(in the rows, 128 means zero)
Each path below is one point turned by a fixed rotation once a step. After each direction that follows a path, write how fast that rotation turns it, in degrees a step (0 if it stays still).
Each turn is a multiple of 5 degrees from 10 to 175, or 0.
Each row of a path follows its step; steps can be skipped.
Rotation 1:
step 0: [128 137 122 144 132 123 133 128 125 112 124 127 125 127 128 137 131 132
 128 127 126 126 117 111 138 128 133 126 130 130]
step 1: [122 125 126 135 148 128 129 133 132 129 131 126 126 121 116 122 119 135
 118 118 131 131 126 129 117 119 131 129 130 130]
step 2: [139 130 120 130 127 126 139 144 123 131 121 134 136 126 131 134 129 130
 120 132 127 130 118 126 119 129 129 125 112 128]
step 3: [123 117 124 136 132 130 129 126 119 121 127 131 120 133 118 137 125 128
 128 130 121 133 121 111 136 121 135 127 125 139]
step 4: [132 126 117 144 138 121 128 137 137 127 130 125 134 117 120 130 128 136
 127 116 126 126 124 125 125 123 128 130 136 118]
step 5: [121 135 128 131 141 129 131 141 120 127 125 127 133 128 134 127 125 131
 121 128 133 129 115 120 117 133 128 127 113 138]
step 6: [139 116 124 136 130 134 138 132 115 131 127 129 117 126 116 135 125 132
 123 135 118 127 126 127 126 120 135 126 127 131]
step 7: [128 125 118 138 129 118 127 136 129 127 127 126 138 131 125 134 126 133
 128 109 127 133 125 114 139 121 125 126 122 125]
step 8: [117 123 119 138 144 132 126 136 125 128 132 129 128 126 127 123 131 133
 131 131 124 127 117 121 112 137 133 134 128 134]
step 9: [141 129 135 140 129 135 135 137 113 129 123 118 131 116 125 134 122 131
 119 127 123 125 123 126 128 124 126 123 125 130]
step 10: [123 121 113 130 136 122 133 131 121 133 130 130 125 143 124 131 122 139
 124 119 130 123 131 119 136 122 133 124 118 128]
Speeds:
[129 126 129 124 131 127 129 131 129 123 131 130 128 130 126 129 130 131
 127 123 130 124 132 126 130 125 125 130 131 126]
115
[126 128 128 127 128 129 129 133 133 129 131 130 128 127 130 123 126 130
 128 126 128 132 125 131 127 132 126 128 130 130]
110
[126 124 124 129 126 129 122 126 132 125 128 128 132 124 128 129 130 128
 129 130 125 125 126 125 130 130 125 127 129 130]
90
Rotation 2:
step 0: [125 114 128 121 134 127 116 129 140 128 124 133 131 132 137 122 144 128
 133 118 122 122 142 122 122 128 134 128 130 127]
step 1: [142 121 135 120 127 120 124 136 124 134 130 124 136 122 131 136 122 127
 142 130 136 126 136 136 130 116 134 118 131 123]
step 2: [130 115 119 135 135 125 123 119 115 134 138 134 134 129 136 127 134 133
 128 121 123 127 125 137 142 131 134 133 135 122]
step 3: [132 137 125 128 130 122 123 126 125 145 119 131 122 130 142 126 130 129
 122 123 132 141 126 139 129 119 120 114 124 131]
step 4: [124 130 136 130 119 124 107 122 123 138 135 120 124 130 132 131 125 133
 117 128 129 123 124 125 128 127 132 137 136 140]
step 5: [125 139 140 140 134 129 128 125 117 120 131 131 126 118 139 123 123 138
 137 129 122 135 128 127 116 116 125 129 128 132]
step 6: [134 120 131 135 115 140 128 113 126 131 119 128 129 133 120 118 122 138
 136 129 123 125 127 130 127 134 124 128 128 142]
step 7: [129 119 134 139 136 125 124 136 128 127 116 134 126 119 113 124 135 126
 126 122 125 140 133 116 124 121 126 128 128 139]
step 8: [143 129 119 118 123 128 133 128 113 125 131 132 129 122 113 136 117 131
 126 123 134 121 129 120 129 125 129 128 123 139]
step 9: [129 133 122 133 135 124 129 132 121 109 129 123 122 127 116 123 131 129
 122 119 121 135 123 141 141 133 125 136 124 128]
step 10: [123 138 115 123 119 127 128 120 129 118 113 132 128 136 128 136 125 124
 121 126 144 135 134 129 123 133 119 130 126 131]
Speeds:
[128 129 131 125 128 127 126 132 130 129 131 126 126 124 128 131 128 128
 127 123 130 123 128 124 125 126 131 128 126 131]
100
[128 132 125 126 127 126 125 130 125 128 132 128 124 130 130 128 126 127
 122 128 129 131 126 128 131 129 126 129 124 127]
60
Rotation 3:
step 0: [131 135 129 136 132 123 119 126 127 129 120 120 132 124 128 122 123 140
 124 137 128 125 119 117 128 140 126 137 109 127]
step 1: [137 128 120 133 122 143 127 132 139 128 139 122 124 125 133 138 136 134
 120 132 124 121 124 134 113 130 139 130 130 127]
step 2: [125 112 140 122 126 131 138 128 140 138 131 135 126 135 143 121 133 121
 122 126 131 131 133 120 127 132 130 120 128 123]
step 3: [132 126 132 126 148 125 131 137 128 128 112 117 129 132 125 118 119 125
 125 125 121 119 122 126 134 136 124 125 133 136]
step 4: [127 128 114 118 120 124 128 131 133 126 127 123 138 128 127 138 115 134
 134 126 117 121 124 133 128 116 143 129 138 131]
step 5: [125 129 133 134 115 132 124 126 134 141 129 134 131 138 131 121 118 137
 129 120 136 142 129 125 140 118 127 129 128 122]
step 6: [131 138 127 125 136 126 117 120 128 131 125 112 107 130 124 116 131 130
 125 126 131 134 125 130 124 130 122 134 133 130]
step 7: [125 134 113 120 120 120 125 128 141 120 123 126 124 119 133 135 134 120
 136 121 125 124 132 122 117 131 132 128 119 120]
step 8: [138 119 124 145 120 135 127 137 134 127 125 138 134 127 129 121 137 130
 128 118 130 121 136 120 136 131 116 124 132 126]
step 9: [129 120 125 118 139 129 128 120 117 129 132 125 125 125 127 120 134 133
 124 133 134 114 126 120 135 130 131 133 148 126]
step 10: [124 140 134 120 130 126 129 133 129 129 121 134 134 125 126 137 123 121
 132 125 133 124 122 127 136 138 149 137 125 117]
Speeds:
[128 128 126 124 130 133 127 125 125 129 125 127 128 130 127 125 129 124
 130 131 126 128 122 124 128 127 126 130 126 128]
115
Rotation 4:
step 0: [120 134 146 128 128 127 129 131 136 131 133 116 129 129 135 131 123 131
 125 129 111 125 136 130 132 127 129 121 134 115]
step 1: [126 130 127 132 133 130 117 133 135 124 134 110 143 130 126 124 126 124
 123 123 120 122 141 135 137 127 123 129 131 127]
step 2: [123 125 121 135 120 128 125 130 141 127 134 123 136 133 135 130 136 126
 109 128 127 124 141 121 138 123 136 132 130 131]
step 3: [136 140 126 129 130 126 129 123 140 133 136 125 134 127 130 128 137 126
 117 132 131 138 135 116 135 126 125 139 121 116]
step 4: [129 120 124 121 133 124 125 121 139 134 138 128 127 125 131 138 132 130
 128 128 114 131 131 121 129 115 123 128 120 113]
step 5: [138 120 123 133 131 116 120 135 135 140 140 120 119 134 132 129 126 125
 135 121 118 128 131 122 137 130 122 126 131 118]
step 6: [131 120 126 131 119 130 125 134 132 135 129 114 123 131 133 128 144 118
 136 127 123 127 132 128 143 124 118 128 122 133]
step 7: [123 132 145 132 114 122 139 139 129 137 132 118 128 127 135 133 137 129
 129 130 126 126 135 124 136 126 129 130 121 120]
step 8: [128 134 135 130 133 123 132 131 124 133 134 117 144 121 124 127 130 130
 134 127 118 124 137 136 134 119 126 139 118 117]
step 9: [127 123 125 141 131 117 129 128 129 133 135 130 136 130 132 126 125 127
 123 130 109 118 136 130 136 116 138 133 129 130]
step 10: [138 139 124 140 133 117 128 128 140 134 129 128 131 128 130 122 129 118
 120 137 118 132 134 125 140 128 121 135 128 138]
Speeds:
[126 130 133 129 126 129 128 131 129 127 130 129 128 130 126 123 133 130
 132 128 125 127 129 131 126 127 129 131 132 129]
45
[133 134 128 130 131 128 124 127 128 130 127 125 130 128 125 125 127 127
 131 128 132 131 129 130 128 131 124 130 127 127]
155
[129 133 133 126 124 129 132 125 129 127 128 128 128 129 129 127 130 126
 126 133 128 130 126 125 126 127 125 126 125 128]
95
[129 126 133 130 127 131 126 130 129 127 127 123 123 125 131 130 126 129
 128 124 127 129 128 129 127 129 123 126 129 131]
60
Rotation 5:
step 0: [130 129 121 109 118 129 120 137 132 119 125 133 126 125 123 133 121 122
 131 127 120 129 123 131 136 137 132 129 131 131]
step 1: [120 132 131 128 122 131 123 129 127 120 122 132 133 137 123 127 126 133
 119 126 131 131 128 114 124 138 114 132 140 128]
step 2: [124 126 137 132 134 124 124 141 126 136 130 127 133 125 134 131 116 126
 130 127 124 129 128 126 118 127 117 115 133 141]
step 3: [140 121 123 128 126 124 123 140 130 126 119 120 122 134 122 140 117 127
 127 128 129 118 130 127 133 129 138 125 130 136]
step 4: [139 135 140 134 125 126 122 132 132 118 125 119 129 139 121 129 136 122
 124 133 127 130 136 124 121 134 123 137 129 124]
step 5: [135 124 135 146 135 131 127 132 131 125 131 133 134 131 132 128 124 122
 131 130 117 134 115 129 120 128 124 119 124 122]
step 6: [136 119 122 136 129 136 136 134 128 134 119 134 123 124 111 133 122 127
 132 136 132 123 126 122 128 120 131 128 120 128]
step 7: [126 138 127 131 127 122 130 128 136 131 124 124 120 121 124 129 132 114
 124 131 132 132 133 123 119 135 130 140 112 128]
step 8: [132 131 124 140 129 132 130 118 123 124 128 134 127 124 132 124 119 126
 119 117 119 137 129 134 117 138 134 125 124 121]
step 9: [137 121 123 127 120 136 144 123 129 129 135 128 133 115 112 127 125 129
 129 121 122 128 133 128 128 123 122 124 131 131]
step 10: [116 129 122 125 127 117 141 123 145 132 127 118 132 126 125 134 130 131
 125 123 126 124 126 121 128 136 127 130 120 131]
Speeds:
[130 126 123 128 129 129 128 130 128 126 127 132 125 128 125 126 131 126
 128 128 127 124 130 133 131 129 126 123 128 131]
120
[127 128 128 126 132 125 128 128 127 133 122 125 125 126 130 130 125 127
 126 130 131 124 129 131 128 127 127 129 125 129]
90
[125 130 131 129 129 128 126 127 132 126 125 129 128 130 129 124 133 129
 123 126 130 129 127 130 121 128 128 125 128 128]
115
[130 127 131 129 128 135 126 127 129 128 128 128 130 122 130 129 127 131
 128 127 126 125 126 127 127 123 129 125 127 132]
110
Rotation 6:
step 0: [132 125 126 131 123 121 119 121 124 129 129 125 122 144 130 119 124 129
 126 133 119 126 129 130 137 126 127 143 127 118]
step 1: [118 124 126 123 125 141 129 143 134 129 130 130 130 127 136 117 131 125
 129 131 126 125 121 133 122 128 135 136 118 125]
step 2: [140 139 135 123 135 132 134 135 123 121 130 128 120 139 131 136 126 123
 127 137 138 130 123 130 131 125 130 132 126 123]
step 3: [126 131 123 135 126 130 134 133 120 117 131 116 129 122 127 126 122 129
 129 128 120 124 121 124 139 136 126 128 115 136]
step 4: [128 132 126 122 131 124 135 128 139 124 122 134 136 131 121 138 124 121
 121 136 116 131 120 127 120 140 129 126 130 125]
step 5: [130 125 117 123 131 127 127 126 130 128 124 122 140 126 132 139 128 117
 141 129 139 126 130 123 134 128 122 123 128 137]
step 6: [130 127 139 121 133 124 132 119 122 129 129 126 136 128 129 134 130 125
 121 113 115 127 130 127 133 125 134 120 133 134]
step 7: [131 117 135 133 127 122 121 122 139 138 116 122 131 127 122 117 132 126
 129 135 129 129 122 125 136 125 126 123 132 129]
step 8: [121 130 131 118 132 122 132 133 133 141 126 123 128 133 131 121 129 125
 131 119 127 130 144 134 121 121 119 133 125 124]
step 9: [136 125 135 133 129 124 116 132 138 125 135 120 119 131 135 130 131 133
 132 119 130 128 119 139 128 121 134 131 127 129]
step 10: [131 135 126 133 131 138 137 138 128 134 123 119 121 126 126 116 125 134
 117 123 131 134 124 120 126 126 129 136 132 128]
Speeds:
[129 123 129 131 126 127 125 130 131 126 127 127 130 126 132 128 128 131
 131 131 131 127 128 128 129 129 130 125 123 132]
175
[127 130 131 130 129 131 128 126 127 125 128 126 128 127 128 134 127 127
 132 125 131 132 131 133 131 125 129 128 127 126]
110
[127 131 125 125 134 124 127 129 126 129 128 129 127 127 130 127 128 126
 126 133 132 130 131 131 128 126 127 125 126 130]
120
[128 130 129 128 127 126 131 130 128 125 127 130 128 133 128 127 129 128
 134 127 131 131 131 122 128 126 125 126 128 127]
125
[133 129 129 129 127 130 131 131 125 129 132 128 130 128 130 129 132 127
 125 126 132 126 126 127 129 124 132 126 131 131]
95
Rotation 7:
step 0: [130 137 131 132 126 122 121 130 133 128 126 135 117 124 124 130 132 128
 125 131 115 137 129 118 141 116 134 124 131 128]
step 1: [122 149 134 125 121 130 120 135 130 122 135 126 127 132 127 124 119 126
 126 131 130 127 137 128 137 128 132 122 121 124]
step 2: [121 139 137 125 127 129 138 128 125 126 140 124 122 127 133 126 133 130
 129 126 116 120 125 137 135 137 132 128 136 121]
step 3: [128 131 138 123 137 118 125 125 118 126 134 134 125 135 123 123 131 140
 133 142 125 129 124 130 129 128 122 130 133 119]
step 4: [136 128 130 120 139 133 127 120 131 127 135 128 120 129 124 133 117 128
 131 135 119 140 124 126 140 121 128 119 125 121]
step 5: [125 129 132 127 119 131 134 142 127 119 135 130 127 135 130 134 118 129
 126 138 118 137 130 121 132 133 128 119 122 132]
step 6: [121 138 131 121 133 123 134 137 126 130 127 132 125 131 134 138 129 137
 135 118 126 123 127 124 132 141 124 114 128 123]
step 7: [124 128 130 127 142 126 142 126 128 121 130 136 122 130 125 131 128 136
 124 136 137 122 136 135 134 130 116 124 133 125]
step 8: [134 129 129 120 132 138 138 127 140 118 124 127 122 124 122 133 128 135
 137 137 130 141 123 128 122 133 126 128 133 121]
step 9: [124 129 124 128 127 126 133 128 125 131 127 122 133 132 127 137 125 122
 130 134 124 148 137 117 125 135 117 121 134 125]
step 10: [137 132 121 122 128 122 130 134 132 124 129 140 129 139 129 137 132 123
 124 115 130 135 133 129 130 139 125 119 135 131]
Speeds:
[127 124 128 134 126 132 127 129 127 132 127 128 128 131 126 128 129 127
 131 125 129 126 126 132 126 125 127 130 125 129]
0
[130 128 131 126 125 126 123 133 127 126 126 131 126 125 128 130 132 131
 132 130 130 129 126 127 124 129 129 130 126 128]
140
